The rows of D fall into 3 groups, and each row is roughly a mix of its group's hidden directions.
D (82 x 10):
[[-13   9  -4  16  14  52 -24 -12  13 -27]
 [ 30   1 -11   1 -21  28  -8 -26  33 -31]
 [-19  12 -12   4  14  28 -16  20 -37 -37]
 [  4  -7  -7  22  38 -24 -37 -30 -12   0]
 [ 17 -10   9   1  32 -40  28 -25 -24  -6]
 [-19  11  -6  -1 -27  48 -22  23  22  -1]
 [  1   8 -29  17  -3  -3  49  -5  36  -9]
 [-20  12 -15 -15  16  20 -17  22 -41 -31]
 [-31  19  19  23 -25   8 -40 -19   6  12]
 [-20  16  -9 -10  12  38  -3  18 -36 -31]
 [ 29  24   2 -16 -19 -29  20 -30 -23  16]
 [  8   1 -14   7  22  48  -3 -10  15 -39]
 [ -6  17 -35  22 -15 -12  37  -2  33 -14]
 [ -7  13 -10   0 -33 -15 -45  13 -27 -22]
 [ 34  14  -4 -13 -13 -35  13 -31 -29  12]
 [-20  13 -11   2 -25  46 -13  31  23   1]
 [ -4 -15   0  16 -28 -50  -7 -29 -10 -17]
 [ -7 -14  -1 -29  25  11  -8  30  35  32]
 [ 14  31   1  26 -20  -6   6 -24 -40 -23]
 [-11  -8  -1 -33  24   8 -10  31  33  31]
 [ 14  12 -33  40  -9  22  28   4  25  -7]
 [  1 -10  29 -21   2   3 -47   6 -38   6]
 [ -5   2  38 -11  11 -26 -43 -12 -22  13]
 [ 24  -2  -9 -15 -37  31 -17  -8  34 -16]
 [ 27 -17 -18 -22  24   0  44  21  -5 -15]
 [ -7 -35  -1  29 -20 -31  -6 -25  -2 -31]
 [ 10  14   1  37 -23  -8   6 -27 -32 -31]
 [  5  10 -26  23   0  -3  46  -9  38  -6]
 [-14   8 -16   3 -22  43 -33  21  26   0]
 [ -4   3  -2 -23 -17  49  21  30  14 -15]
 [  8   2 -29  13  -2  10  52  -2  33  -9]
 [-26  14  -9   1   0  20 -10   9 -42 -42]
 [ 10  32  11  -6  13  46  17  19  16  25]
 [ -6  10 -29  15  -6  -9  48  -5  37  -8]
 [  7   3 -41  19 -16  28  34  14  18 -15]
 [  8  13 -15  14 -28  40  -6  -6  36 -24]
 [ 19   5 -34  28  -9  24  36   4  25 -13]
 [  4 -14  -4  11  25  38  39   3  21  25]
 [ 33  -5 -21 -13 -24  31   6  -1  33 -25]
 [-17   8 -17  -5 -32   0 -40  24 -30 -17]
 [ 22 -16  15  -2  33  13  41 -18  24  14]
 [ 17  14  -1  34 -18  -7   7 -28 -36 -30]
 [ -9  -2   1  25  32 -21 -41 -30 -15   3]
 [-14  14 -15  -8  19  32 -12  23 -39 -28]
 [ -4   6 -11   3   3  59  -8   4  21 -29]
 [ 14 -20  11   5 -13 -34   7 -18  41  32]
 [ 20  13 -27  37 -26  27 -19  14  -6 -19]
 [ 11  -7  30 -12   2   3 -50   2 -36   3]
 [-19 -20   0   9  24  36 -14  34  31  -1]
 [ 13  -9  -3  15  22 -36 -36 -37 -10   5]
 [ 14 -11   9  -1  33 -43  26 -20 -26  -1]
 [ 29 -13 -10 -22  16  -6  52  13  -5 -17]
 [  6 -17   9  -8  31  12  48 -12  26  19]
 [  2 -19  -4  10 -22 -53 -10 -28 -14 -15]
 [ 10  40   2  -8  20  41   3  27   0  22]
 [ 19  -5  17  17 -11 -18   9 -12  46  36]
 [-15   3 -45   1 -22  13  36  19  15 -16]
 [-28  20  -6  -2  -2  23  -6   9 -40 -40]
 [-23  15   7  18 -28  12 -50 -11  15  14]
 [ 26 -15   9 -10  20 -44  26 -21 -21  -1]
 [-14  16  -8 -17 -25 -52 -11  -6  -2 -27]
 [  3   3 -16  -2  -7  55 -21   3  27 -23]
 [-10   5   2  35  30 -18 -32 -36 -11  -2]
 [ 19 -15 -28  -2 -12  48  18  22  -6 -18]
 [  7   3  -1 -23 -24  31  42  27  15 -14]
 [ 22 -13 -17 -16  32  -1  46  20  -9 -16]
 [-13 -23  -3 -35  24  14  -4  27  31  24]
 [ 26 -16   2 -14  22 -39  39  -8 -19  -2]
 [  9  19  -2 -20  31  41   3  30   7  25]
 [  5  -8  28 -14   2   6 -50   6 -38   5]
 [ 18   4  -1  31 -22  -9  13 -33 -32 -29]
 [ 25 -10 -13 -16  14 -11  55  18  -5 -12]
 [ -4 -12  28 -37 -10 -31  11  11 -26  27]
 [ 19   5  -8  27 -12  -6   5 -26 -43 -33]
 [-26 -12   5  32  11  28 -20  29  32  -9]
 [ 29  17 -16  47 -18  21 -22   2  -3 -14]
 [ 11   7  -3  41 -17  -9  -2 -24 -33 -34]
 [-22 -20   0  18 -26 -40 -13 -20  -9 -30]
 [ -3  -6 -42   0 -19  34  28  25   4 -17]
 [ 16  16  -6 -29 -16 -41   8 -26 -31   8]
 [ -9  -8 -38   2 -11  38  34  25   9  -4]
 [ -1   7  -5 -18 -33  36  26  34  21  -6]]
Here is one row of each group, with its name. Which group are the others in?
[ 30  18 -10 -19  -7 -35   5 -24 -38   7]  G
[-16  10 -13   2 -28  42 -27  24  25   3]  L
[  3  -6 -40   2 -14  31  39  19  12 -15]  H

[  3   3  -2 -24 -29  31  36  33  15  -6]  L
[-15  -9  38 -16  20  -3 -35  -2 -23  29]  H
[ 16 -16  18   5  36  26  34 -12  19  25]  H
[ -1   4  -1 -24 -29  29  36  36  13  -2]  L
[-26  15  21  19 -20   2 -46 -25   3  13]  L
[-17  22 -13 -16  15  25 -13  22 -42 -25]  G
